In the rows, 128 means zero.
Each path below is one point turned by a fixed rotation once a step. After each direction that follows a path, write how fast that rotation turns it, in deg/step (0 if it stays still).
Each turn is a multiple of 5 degrees from 10 to 175, or 0.
Each row of a path follows its step; steps can be skipped.
Rotation 1:
step 0: [133 129 127 127 129 121 122 137 134 131 129 120 126 128 119 130 122 110
 128 133 137 131 133 128 123 125 130 141 121 124 128 128 127 123 126 137
 127 132 118 134 125 127 124 114 128 124]
step 1: [127 131 130 124 136 126 123 124 130 123 128 130 131 125 126 133 132 116
 125 132 129 116 119 124 121 133 134 132 114 124 124 123 134 124 129 134
 138 133 130 118 140 117 124 129 125 130]
step 2: [133 138 128 122 127 130 118 131 125 134 117 131 122 143 134 127 125 124
 119 137 132 132 124 124 117 132 133 137 127 129 133 139 133 130 131 124
 128 129 121 119 135 126 132 123 127 128]
step 3: [126 129 123 124 126 132 112 124 126 133 135 125 119 131 117 121 130 120
 124 130 132 127 133 127 131 125 121 137 123 120 128 122 123 131 129 134
 131 127 117 126 134 118 118 116 131 123]
step 4: [138 127 137 117 135 127 127 134 133 130 130 129 129 135 129 128 130 117
 122 125 121 131 123 126 126 138 121 127 120 124 130 123 130 118 130 134
 130 131 134 120 143 123 119 127 133 134]
step 5: [126 133 131 129 125 124 111 134 125 129 124 131 124 134 131 136 129 118
 119 132 136 134 134 130 125 124 130 134 125 124 136 131 128 118 134 126
 120 132 125 119 132 135 123 125 116 135]
step 6: [119 125 127 125 127 128 110 119 132 132 131 137 131 134 120 131 131 119
 125 128 127 128 137 131 123 130 124 130 128 128 134 128 130 131 126 141
 141 133 123 121 128 118 121 130 134 129]
step 7: [133 127 131 121 132 129 126 141 124 130 127 142 118 130 122 122 120 127
 123 132 123 137 126 122 122 127 129 135 123 132 137 126 135 115 122 132
 130 130 135 120 132 125 120 125 137 129]
step 8: [131 132 118 125 131 123 113 134 129 129 133 130 119 126 121 129 120 119
 127 130 134 128 127 128 129 122 123 131 117 124 138 124 124 134 138 124
 127 132 129 117 125 132 119 135 119 137]
step 9: [127 124 133 121 124 127 126 129 139 138 124 129 133 129 123 131 126 114
 119 129 136 135 128 132 128 127 115 132 122 137 128 132 130 132 122 137
 143 132 127 119 131 125 127 132 131 133]
step 10: [126 139 135 126 125 121 123 141 123 125 125 137 117 126 124 127 129 126
 122 133 128 126 130 126 130 129 132 139 124 136 122 127 138 126 125 134
 134 125 131 118 123 128 114 118 125 134]
Directions:
[130 127 130 129 128 126 128 128 131 127 124 128 131 127 128 130 130 126
 125 127 131 128 130 128 129 128 129 126 126 129 127 128 129 128 129 131
 127 129 129 129 129 129 127 129 124 128]	85
[131 130 127 128 128 127 128 131 129 127 128 130 124 129 130 130 126 129
 128 129 127 128 129 129 129 125 128 128 129 129 126 131 130 127 130 130
 126 128 127 128 128 131 128 125 128 125]	140
